In the rows, zero is written as 128.
One turn sends every row of this set to another row. A few are shown first. Where does it send the rows asked after them?
tani: [116 119  98 174 109 138  96 139 117 117 137 148 112 120 152 115 129 142
 133 100 109 133 149]
lugi: [112 141  88 148 160 135 129 130 140 122 104 144 147 119 143 115 142 134
 129 137 160 130 104]
tem: [145 137 125  91 145 143 125 138 120 105 146 160 112  98 141 130 145 150
 134 109 124 128 125]
Zug: [112 130  95 178 116 140  94 136 113 127 133 144 121 133 157 122 121 137
 127 113 111 125 142]
fufe: [128 130 107 164 126 117  95 136 116 128 138 154 115 119 148 112 139 126
 126 109 108 109 153]
mup: [ 94  99 118 120 153 136  99 145 110 111 139 118 143  89 144 118 127 132
 159 140  98 134 132]
Rosib: [ 93 110 131 126 125 161 101 129 125 100 130 142 125 101 144 114 140 149
 115 150 112 132 107]
mir: [126 146  91 137 161 135 134 141 133 117 112 148 148 121 153 118 140 138
 131 138 156 123  97]
lifif: [107  90 122 149 134 146 110 134 127  97 118 144 143  83 142  94 148 140
 134 137 119 141 103]
lotu: [151 136 111 110 161 136 126 136 130  98 119 167 131 114 146 114 152 131
 144 127 135 127 103]
lepus: [137 105 125  99 140 156 110 124 105 122 147 137 123 104 136 140 118 142
 133  87 119 128 143]
Fezur: [ 87 130  76 148 150 139 132 146 135 126 121 118 143 105 144 126 125 155
 143 117 159 148 126]
sis: [120 127  91 174 130 131  91 137 113 122 126 146 127 138 157 117 124 122
 144 119 106 124 141]
kuve: [ 77 110 115 128 144 123 110 149 128 122 140 115 136  81 138 111 142 144
 129 141 121 118 139]
Samu: [112 113  83 148 153 137 124 132 142 121 102 131 150 128 142 109 136 128
 127 120 166 120 115]
tok: [133 117 106 174 119 126  97 136 110 124 138 155 119 110 149 111 134 132
 135  97 105 125 149]
Galu: [135 131 117 110 142 148 131 143 101 127 157 138 131  83 147 144 120 164
 136  95 126 137 130]
kizar: [142 134 130  94 148 148 115 121 122 106 136 165 110 102 133 128 146 139
 134 113 118 134 125]
tatig: [106 120  94 132 147 146 128 143 109 132 143 118 140  84 142 141 111 160
 154  94 135 156 139]
sazo: [143 135 113 121 162 139 120 121 134 104 108 168 131 116 137 112 153 123
 138 131 137 131 103]
Siv: [105 113 133 125 145 155  97 127  98 122 139 132 146  98 149 129 119 137
 127 150  98 126 110]
fur: [129 129 124 105 144 151 120 128 102 130 154 140 123  84 137 146 121 156
 135  96 118 141 139]
Zazus: [138 114 108 124 152 143 115 119 140 105 104 157 133 132 138 107 148 119
 124 122 148 116 110]
lud: [113 122  87 133 145 146 136 157 112 122 143 121 143  90 152 136 114 166
 156  97 141 153 128]
nute: [109 101  98 121 140 150 119 139 110 131 145 111 136 101 140 140 107 151
 143  84 136 136 150]
Nivi: [118 130  96 161 130 120  91 141 124 117 130 150 113 134 150 111 138 121
 141 118 106 116 152]
kazot: [148 113 129  98 144 153 108 114 123 107 128 159 118 121 134 123 140 127
 122 107 126 118 125]
Todid: [ 97 138  76 140 148 141 138 157 135 118 124 124 143 112 153 126 128 160
 141 123 161 139 116]
vas: [101 104 121 156 145 125 117 136 117 129 128 130 157  72 141 102 143 139
 117 139 129 119 113]
Zud: [ 94 107  78 145 146 141 125 142 129 132 123 107 148 113 143 126 116 146
 135 102 160 130 137]

Todid moves to mir
mup moves to kuve
kizar moves to fur
Now find these:
lepus moves to nute
tani moves to Zug

One turn sends every row of this set to another row. A few are shown first. Where does it send the rows asked after them?
Tof: [110 146 130 148 107 136 123 112 114 131 121 124 110 144 113 163 169 145]
lize: [123 165 125 161  90 150 121 128 125 120 105 125 103 137 115 127 155 142]
mem: [159 124 137 114 133 140 145 141 119 140 106 147 108 115 123 142 101 160]
befaf: [105 139 125 138 100 138 130 133 128 134 123 109 105 139 137 163 179 146]
gegi: [154 115 122 109 138 134 156 152 131 145 110 128 112 111 144 145 114 148]
ravek: [159 115 131 107 131 140 146 152 134 140 107 129 105 103 140 144 111 155]
Buz: [157 111 126 112 145 132 152 135 119 143 109 132 117 115 129 153 113 144]
gego: [160 107 133 109 139 137 145 138 125 136 107 128 111 105 129 152 115 151]
fomo: [160 123 134 116 127 139 143 133 122 139 110 146 110 109 115 151  98 151]
mez: [158 106 130 111 129 135 149 131 124 138 111 129 111 105 125 162 109 148]
posok: [165 126 137 123 135 137 142 141 122 143 105 143 109 114 116 140 100 154]
pege: [123 144 125 159  99 144 123 111 115 116 106 113 110 136 109 143 164 136]
Zita: [123 168 137 143  91 142 117 116 149 131 104 125 101 144 131 144 169 157]
nis: [122 150 136 141  97 138 121 106 143 129 105 113 105 142 128 157 179 153]
biza: [159 109 135 111 137 138 149 135 116 140 109 136 111 115 126 153 110 157]
mado: [162 127 133 112 132 143 142 149 130 139 106 143 105 106 129 138 103 156]
Vota: [116 139 122 132  92 128 140 115 150 134 108 100 135 135 138 146 172 146]
Mafef: [121 157 134 139  93 141 122 118 152 130 105 113 101 141 137 150 177 155]
faz: [123 172 129 145  91 134 129 109 141 136 105 135 134 144 115 128 149 149]
bibit: [156 113 127 106 122 137 152 150 135 140 110 127 106 103 140 153 110 152]
rafav: [121 146 129 142 100 127 133  95 135 132 107 117 140 141 113 146 162 141]
duse: [162 119 136 113 138 139 142 135 121 137 106 141 109 108 120 145 105 153]
nug: [120 155 119 153  86 149 128 143 137 121 106 108 100 130 137 129 165 143]
sito: [112 150 136 143 104 130 137 104 122 129 102 121 145 137 117 149 166 157]
lin: [163 129 134 118 127 139 148 159 135 145 105 136 104 111 135 135 103 157]
nud: [163 105 136 118 140 132 148 134 120 140 107 126 114 113 118 155 113 150]
vad: [157 122 134 110 127 142 150 155 129 143 108 138 104 112 139 140 105 161]
Kam: [123 152 137 154 109 131 132 105 128 119 104 112 120 141 112 162 169 135]
vasa: [158 134 125 113 134 138 151 154 130 146 108 143 109 115 137 135 104 152]
zibe: [114 176 136 145  97 136 133 118 129 131 100 137 139 139 119 133 154 161]
garun: [159 127 129 116 143 137 148 138 119 143 109 146 115 117 122 142 102 147]
bisa: [160 107 130 113 132 134 153 153 133 144 106 118 108 109 139 149 116 154]
Zubal: [111 169 129 137  90 136 140 138 144 134 101 120 134 133 144 131 162 164]
Zopi: [108 165 124 142  92 142 126 147 136 136 120 123  98 139 141 145 167 152]
logog: [111 171 131 149  98 142 118 128 120 134 121 140 103 145 116 145 157 151]
leta: [118 146 131 146 101 132 139 129 145 123 105  96 114 133 138 158 179 139]
Difit: [108 145 130 134  99 130 144 123 136 130 103 105 140 130 141 150 176 159]
mobu: [126 181 137 158 102 138 126 120 134 122 102 131 114 140 112 141 153 142]
Tos: [117 133 120 152  94 143 130 126 127 119 107  97 107 131 129 146 175 137]
zonot: [124 162 137 144  97 140 116 105 143 128 106 124 105 146 120 151 170 153]
Viv: [156 107 132 107 132 139 153 149 126 141 108 128 109 110 141 150 113 159]
nafut: [121 167 121 136  84 134 137 131 158 138 106 117 128 137 140 126 158 151]
dud: [121 175 131 149  92 139 135 143 153 126 102 116 106 136 139 138 163 144]
Fofi: [160 131 131 113 119 142 145 152 134 141 109 143 103 106 131 142  98 154]

ravek moves to gego
logog moves to Zopi
Zita moves to Mafef
Now find these:
garun moves to vasa
Kam moves to mobu
faz moves to nafut
nud moves to posok
sito moves to zibe
biza moves to mem
mez moves to fomo
Tos moves to pege

One turn sends every row of this set to another row. A few are shown first. Where does it send the rows asked after them?
pok: [105 161 116 109 132 170 130 112 141 137 111 127 129]
Tanu: [151 119 137 122 134 126 112 134 117 116 121 128 135]
futi: [108 115 122 116 118 129 147 152 157 142 149 162 124]
patov: [150 116 133 135 130 125 111 130 120 121 121 125 128]
lut: [108 162 113 107 127 166 123 105 142 142 117 129 118]
pazap: [106 163 110 109 129 161 133 101 136 142 114 137 128]
Dakot: [108 166 118 113 130 168 128 108 144 140 118 131 127]
bof: [105 168 110 106 126 164 132 114 137 145 113 132 126]
dof: [ 92 110  97 122 119 121 140 128 138 124 126 142 110]
noz: [106 160 114 110 129 166 131 103 138 140 113 129 124]
Lafu: [110 164 111 106 118 162 128 104 139 145 117 130 130]
Pifel: [149 114 134 117 138 156 136 141 115 148 121 137 145]
Giv: [109 122 121 114 117 128 156 151 154 141 149 161 125]
Nivif: [ 91 116  97 127 128 119 143 129 139 122 127 150 114]
kezum: [ 91 111  99 125 124 117 136 135 146 127 125 143 115]
kofun: [151 124 133 126 129 129 114 139 117 114 117 119 125]
pila: [152 116 136 123 131 135 114 136 116 114 114 129 124]
setem: [126 173 134 108 109 155 113 127 152 128 131 137 120]
nevuk: [108 122 113 116 116 128 153 151 153 138 144 167 126]
Fita: [146 114 137 113 137 158 135 141 108 141 117 136 137]
noro: [108 163 112 109 128 167 128 104 140 140 120 128 128]
Busep: [108 119 119 116 118 123 148 149 147 136 149 169 124]
nop: [149 117 139 127 127 127 114 134 114 118 116 126 128]
muvuk: [153 115 131 126 129 134 109 133 122 119 117 120 128]
Vig: [106 121 118 113 117 123 157 151 154 133 144 160 120]
vuk: [150 120 137 128 132 123 114 135 120 115 120 123 126]
melib: [150 115 135 121 129 125 110 136 118 119 118 125 131]
monol: [143 109 136 117 147 150 132 137 117 149 117 142 141]
Zosi: [108 122 117 115 121 124 154 153 155 140 144 162 120]
Samob: [126 180 127 110 112 144 115 127 149 132 135 132 124]
mekov: [106 121 114 120 113 128 157 154 150 140 143 161 125]
Lifu: [125 178 129 108 116 143 112 126 154 126 131 142 123]
reber: [103 121 115 119 124 123 147 154 152 140 149 162 125]
duniv: [ 96 120  92 123 118 116 145 130 140 122 131 141 117]
kop: [151 116 137 127 132 126 117 130 113 123 119 123 128]
mifab: [148 106 140 111 135 156 135 137 120 145 118 138 139]
zabi: [110 125 120 108 115 124 156 148 149 139 148 163 119]
ponal: [108 164 110 109 127 168 125 109 135 143 116 130 122]
Gega: [129 177 124 109 112 146 117 119 153 131 135 144 126]

mifab moves to Samob
Lifu moves to dof
futi moves to kofun
Now find these:
pok moves to zabi
Gega moves to kezum
muvuk moves to bof
melib moves to ponal
Zosi moves to nop
pila moves to Lafu
duniv moves to monol
noz moves to Giv
kop moves to Dakot
Tanu moves to lut

